In the data rows, the value 128 means zero.
Some points, one per row:
[168 132  99 120 102 101 135 134 123 134 116 129 140 133 101 151]
[206 152  78  60 131  73 161 120 179 149 116 173 168 196 123 118]
[133 155  46 122 163 144 139 105 117 210  77 153 142 140  97  83]
[ 72 102 158 149 149 147  94 144 122 114 132 108 118  90 147 115]
[ 81 146 164 121 122 161 129 159 125 100 137 106 124 114 148 111]
[147 140 104 111 147 131 138 130 159 163  99 143 149 162 131 124]
[ 89 122 127 139 150 168 123 127 137 137 126 138 102 124 141 129]
[116 106 150 135 125 147 136 131 113  94 126  92  94 106 152 153]
[ 86 135 108 144 138 146 118 114 112 134 126 127 121 103  92 119]
[ 51 157 130 142 172 153 123 127 105 182 113 105 113 114 151  89]
[159  90 151 155 111 118  97 124 117 106 147 106 131 120  85 155]
[224 134  80  55  88  71 172 138 161 144 115 180 184 196  89 143]
[ 85 125 123 161 147 154  92 120 103 152 115 105 114  86 129 125]
[166 129  69 100 153 124 192  92 137 158  96 172 138 189 115 132]
[172 168  75  79 159  90 179 113 165 174 122 159 161 180 133 107]
[149 143  92 113 168 136 185 116 141 192 111 169 149 174 176 130]
[134 112 153 118 102 125  86 139 107 101 148 112 113 123 139 142]
[ 89 125 132 142 150 161 117 118 128 163 122 142 126 119 136 128]
[153 132 152  65 142 122 167 147 144 132 135 149 136 180 126 108]
[181 129 160 115  83 106 120 143 146  79 165 143 133 158 106 149]
[ 54  97 169 186 136 203 106 137  93 119 134  98  82  73 137 162]
[178 130 103 113 115 109 148  93 111 155  92 132 145 149  90 146]
[159 130 119 131  94 112  98 150 116 109 134 110 130 119 132 156]
[155  87 130 102 122  97 180 109 155  71 145 142 132 159 129 124]
[142 107 131 104 138 124 167 119 141 121 121 146 144 150 141 135]
[156 125 132  97 101  96 169 126 136  91 142 143 128 147 120 133]
[ 67 118 188 144 131 155  98 133 112  78 137 107 107  87 162 111]
[195 135  78 115 117  93 131 130 133 157  94 143 134 153 131 145]
[107 116 120 152 116 139 125 141 133 129 136 127 118 110 134 142]
[141 115 150 166 141 144 109 125 146 125 120 144 141 120 122 126]
[ 89 148 145 124 148 147 136 126 128 160 131 128 127 120 139  98]
[134  96 183 125  73 152 119 112  97  70 152 112 104 109 119 149]
[183 113 139  85  84  94 148 133 160  77 156 150 154 157 120 143]
[161 139  96  47 139  91 175 117 156 134 119 173 146 189 127 126]
[ 72 164 121 140 167 168 125 136 126 194  84 137 130 117 161  98]
[145 143  96 127 143  90 149 105 130 169  97 149 136 143 118 123]
[115 124 163 118 138 133 145 120 136 126 127 134 112 132 165 119]
[ 78 140 153 130 126 149  87 123 101 127 141 106 109  95 122 121]
[ 17 125 200 174 142 210  91 143  99  91 154  86  86  66 177 110]
[103 111 119 132 172 132 146 107 151 177 129 129 116 156 154 127]
[121 143 115  82 148 115 165 115 156 165 100 158 130 166 162 115]
[ 88 122 184 181 100 159  98 110  93  99 150  93  89  71 150 124]
Then 12 other points, each followed by its number:
[151 121 144 122  97  90 132 119 119  85 144 120 124 128 132 136] 0
[139 162 117  71 162  83 162 120 175 170 113 137 129 161 143 120] 1
[135 143 115 134 131 143 108 134 114 151 107 161 155 122 115 122] 2
[168 128 119 115  97  78 139 131 152 106 144 132 148 157  85 135] 3
[200 118  65  71 126  71 173 117 165 157  93 166 164 196  94 132] 4
[171 117  94 111 118  97 119 118 147 138 133 143 149 145 121 124] 5
[134 179  98  95 165 122 114 135 111 229  94 129 133 149 145 125] 6
[150 130 128 106 142 100 153 118 159 158 131 140 152 143 146 137] 7
[170 125  97  64 151  66 175 116 175 148 128 153 132 191 168 121] 8
[145 143 118 132 113 115 118 134 106 130 124 137 136 115 130 128] 9
[102 147 114 134 148 117 166 112 134 153 135 116 108 145 158 121] 10
[170 113 112 117 133 110 143 114 159 127 126 148 135 162 125 137] 11
Which two of these numbered points are nearest to each point below, looking only along the 2 directions in which the first points spread most? Their numbers follow each, nearest first.
[153 133  95 146 120 145 132 130  94 170 110 130 137 126  96 155] > 2 10
[154 121 134  97 134  99 172 106 157 117 136 160 120 158 136 131] > 11 5
[127 138 111 133 135 136 132 126 120 156 106 140 138 122 147 111] > 10 2
[163 132  81 123 151  91 153 125 158 161 127 153 145 167 143 111] > 1 7
[188 135  61 109 136  90 160 114 158 141 102 149 181 171 102 124] > 8 4
[172 129 102  85 128  79 150 133 170 126  88 129 138 160 104 111] > 5 11
[125 145 104 131 127 130 155 120 103 144 123 144 138 120  97 122] > 2 10
[155 153  87 110 111 117 118 130 145 147 104 139 144 124 117 135] > 7 5
[238 148  75  77  86  66 152 125 150 148 118 167 187 174  94 142] > 4 8
[148 140 122 103 131 107 138 112 147 110 126 134 142 137 120 125] > 11 5
[118 126 117 120 156 131 158 124 150 136 138 130 133 152 105 120] > 2 7
[155 117 135 123  79 131 124 117 107 103 139 128 138 121  86 148] > 0 9
[116 179  69 105 154 127 127 107 116 213  81 137 160 142 113 107] > 6 1
[206 142  75 105 113  71 147 123 135 148 130 154 166 168 119 159] > 8 4
[189 115 146  96 118  76 134 133 168  77 156 133 141 174 133 143] > 3 0
[171 125  96  85 133  98 172 121 159 131 130 162 146 175 129 140] > 8 5
[137 123 106 117 147 103 168 111 141 135 125 135 134 148 122 132] > 7 5
[145  78 178 129  68 143  93 138 117  53 162 123 121 110 101 156] > 0 9
[149 128 132 113 117 140 118 123  97 137 136 126 121 113 128 157] > 9 2
[163 120 114 124 155  89 164 130 149 145 116 157 137 154 147 127] > 7 5
[207 131  91  94 119  58 178 112 168  95 138 167 168 175 115 135] > 4 8
[125 133 101 129 175 134 169 116 130 177  89 140 122 142 132 104] > 6 10
[186 111 125 102 120  76 142 138 145 104 153 131 143 150 129 154] > 3 11
[137 122 107 142 134 135 117 138 107 139 104 131 132 122 130 117] > 2 10
[156 108 156 111 103 130 111 140 132  99 152 117 133 139 141 139] > 0 9
[199 154  83 112 113  91 122 136 124 167 109 163 158 157  98 129] > 8 5
[143 117 146 103 142 113 143 133 137 110 138 129 127 140 156 136] > 9 0
[163 120  84 113 156 118 144 131 143 187 109 156 140 161 126 140] > 1 7
[135  75 171 132  90 123 104 130 119  59 168 107  94 124 112 154] > 0 9
[159 130 118 103 109 109 107 145 114 153 122 131 145 142 127 150] > 11 5
[139 125  76  88 129 111 163 118 142 153 105 142 132 165 135 117] > 1 7
[149 124 155 108  85 141 113 131 103 104 163 113 128 135 125 147] > 0 9
[151 135 102 134 147 116 130 127 122 167 109 126 132 134 140 159] > 2 10
[108 123 130 147 141 126 162 107 144 127 135 134 125 139 135 115] > 2 9
